One turn moves each row of this set onto another row. After a few examples, where does it send each row asked below?
J861: |   2 |  -1 | -30 |  -5 |  -7 |   1 |  24 |  30 |  25 |   2 | -10 | -18 |  13 |  -8 |  11 |  12 |  17 |  16 | -15 |  12 |  27 |   7 | -15 |  20 |  17 |  -8 |
J507: |  -7 |   8 |  14 |  -3 | -10 | -10 |  13 |  23 |  10 |  14 |   9 | -18 |  12 | -11 |  14 |   7 |   7 |  19 | -11 | -23 |   5 |  21 |   5 |  17 |  -2 | -28 |
J42: | -14 |  20 |   7 |  -7 |  -9 |   2 |  26 |  31 |  24 |   6 |  24 | -20 |  11 |  -6 |  25 |  11 |  15 |   6 | -23 |  22 |  42 |  14 |  18 |  37 |  18 | -17 |
J464: | -17 |   1 |  -7 | -16 | -11 |   6 |  23 |  37 |  15 |   6 |  18 | -24 |   0 |  -6 |  25 |  11 |  27 | -12 | -19 |  18 |  -8 |  31 | -15 |  31 |  19 | -25 |
J799: |  -6 |  -5 |  17 |  -9 | -12 |  -2 |  15 |  32 |  -2 |   3 |  18 | -10 |  17 |  -4 |  16 |   9 |   8 |  25 |  -7 |  -7 |  14 |  29 |   8 |  26 |   4 | -21 |
J336: |   2 |  14 |  24 |  -7 |  -5 | -11 |  22 |  17 |  -2 |  14 |   3 | -25 |   6 | -12 |  17 |  -9 |   6 |  20 | -22 | -13 |   1 |   8 |  -1 |  20 |   8 | -20 |
J398: | -11 |  -4 |  -9 | -23 |  -8 |  -9 |  35 |  14 |  20 |  -2 |   7 | -29 | -13 |  -7 |  18 |  -5 |  16 |  -2 | -25 |  10 |  -5 |  25 | -21 |  22 |  27 | -28 |
J438: |   1 |  10 |  -8 | -15 | -14 |  -6 |  23 |   6 |  32 |   1 |  22 | -22 |  25 |  -6 |  11 |  10 |  32 |   2 |  -5 |   8 |   2 |   7 |  18 |  22 |  22 | -30 |
J284: | -22 |  22 |   1 |  -8 |  -7 |   7 |  22 |  29 |  15 |  13 |  19 | -30 |  11 |  -6 |  25 |  20 | -24 |  13 | -23 |  16 |  -6 |   8 |   5 |  38 |  30 | -12 |
J296: |  14 |   7 |   0 | -21 | -15 | -13 |  29 |  -2 |  34 |  -2 |   7 | -30 |  17 |  -5 |  10 |   1 |  23 |   8 | -15 |   7 |  -3 |   9 |  13 |  22 |  28 | -30 |
J925: | -20 |  10 |  -4 | -14 |  -8 |  -4 |  27 |  16 |  26 |   4 |  13 | -28 |   4 |  -4 |  19 |  17 | -34 |  22 | -21 |   6 |   0 |  16 |   4 |  32 |  32 | -18 |
J25: | -14 |  15 |   5 | -11 | -10 |   2 |  23 |  26 |  24 |  11 |   7 | -33 |   8 |  -4 |  24 |  22 | -31 |  17 | -27 |  10 |  -9 |  18 |   3 |  38 |  31 | -15 |
J735: |   2 |  25 |  24 | -10 | -10 |   0 |  26 |  33 |  24 |  11 |   4 | -34 |   7 |  -5 |  30 |   6 |  11 |   5 | -38 |  23 |  27 |  15 |  13 |  42 |  22 | -13 |
J152: | -14 |  15 |   0 |  -9 | -10 | -12 |  27 |  16 |  42 |   4 |  14 | -23 |   4 |  -8 |  17 |  11 |   5 |  11 | -23 |   3 |  44 |  19 |  15 |  27 |  15 | -27 |
J189: |   9 |   8 |   3 | -17 | -17 |   3 |  21 |  20 |  22 |   1 |  20 | -23 |  30 |  -1 |  18 |  14 |  35 |   1 |  -9 |  21 |  -3 |  13 |  19 |  32 |  25 | -24 |
J894: |  21 |   6 |  12 | -22 | -18 |  -4 |  27 |  11 |  25 |  -2 |   5 | -31 |  23 |   0 |  18 |   5 |  27 |   6 | -19 |  20 |  -8 |  15 |  14 |  32 |  31 | -23 |
J744: |   4 |  14 |  -1 | -14 | -15 | -12 |  29 |  23 |  34 |   9 | -11 | -17 |   9 | -23 |  17 |  -1 | -16 |   3 |  -7 |  -8 |  -6 |  21 |   7 |  23 |  12 |   5 |
J754: | -28 |  16 |  -8 | -10 |  -4 |   2 |  26 |  20 |  17 |   6 |  25 | -24 |   7 |  -6 |  19 |  16 | -26 |  18 | -17 |  12 |   3 |   6 |   5 |  33 |  31 | -15 |
J185: |  -5 |  12 |  -3 | -15 | -12 |   4 |  30 |  35 |  10 |   2 |  13 |  -4 |  17 | -19 |  21 |  -1 |  -6 |   3 |   2 |  15 |   7 |  13 |  13 |  31 |  16 |  15 |
J707: |  -5 |  -6 |   1 | -23 | -12 |   0 |  30 |  30 |  16 |  -1 |   4 | -30 |  -6 |  -3 |  25 |   3 |  19 |  -5 | -27 |  20 | -10 |  36 | -18 |  32 |  27 | -23 |
J408: |   4 |   6 | -23 |  -4 |  -6 |   7 |  23 |  37 |  16 |   6 |  -9 | -20 |  15 |  -8 |  16 |  10 |  23 |  12 | -18 |  21 |  23 |   2 | -16 |  25 |  17 |  -2 |
J821: |  10 |   1 | -23 |  -6 | -10 |  -2 |  23 |  31 |  31 |   5 | -23 | -26 |  11 |  -8 |  13 |  12 |  14 |  15 | -22 |   8 |  18 |  12 | -18 |  22 |  16 |  -9 |
J536: |  -8 |   5 | -13 | -15 | -14 |  -7 |  28 |  25 |  29 |   1 |   7 |  -4 |  14 | -20 |  14 |   4 | -13 |   6 |   7 |  -3 |  10 |  22 |  13 |  22 |  11 |   5 |
J931: |   3 |   2 |  26 | -13 |  -7 |  -3 |  24 |  27 | -14 |   3 |  12 | -17 |  11 |  -4 |  19 |  -7 |   7 |  27 | -18 |   3 |  10 |  16 |   3 |  28 |  14 | -13 |
J100: |  12 |   8 | -17 |  -3 |  -8 |   4 |  22 |  38 |  21 |  10 | -21 | -28 |  14 |  -9 |  17 |  11 |  19 |  11 | -25 |  16 |  13 |   6 | -18 |  26 |  17 |  -4 |
J979: | -24 |   3 | -17 | -15 |  -7 |  -3 |  28 |  21 |  20 |   5 |  20 | -24 |  -7 | -10 |  18 |   3 |  25 | -10 | -16 |   8 |  -3 |  20 | -17 |  21 |  19 | -30 |
J532: |   7 |  21 |   9 | -14 | -13 |  -1 |  30 |  33 |  15 |  10 |  -6 | -17 |  13 | -21 |  24 |  -6 |  -9 |   0 | -11 |  10 |  -8 |  12 |   7 |  32 |  17 |  16 |
J272: |   2 |  21 |  17 | -11 | -11 | -15 |  28 |  17 |  42 |   9 |  -5 | -36 |  -1 |  -8 |  23 |   6 |   1 |   9 | -38 |   4 |  28 |  21 |  10 |  32 |  19 | -23 |

J296 turns into J438
J735 turns into J272
Where do these go?
J25 turns into J925
J408 turns into J100
J464 turns into J707
J336 turns into J507
J185 turns into J532

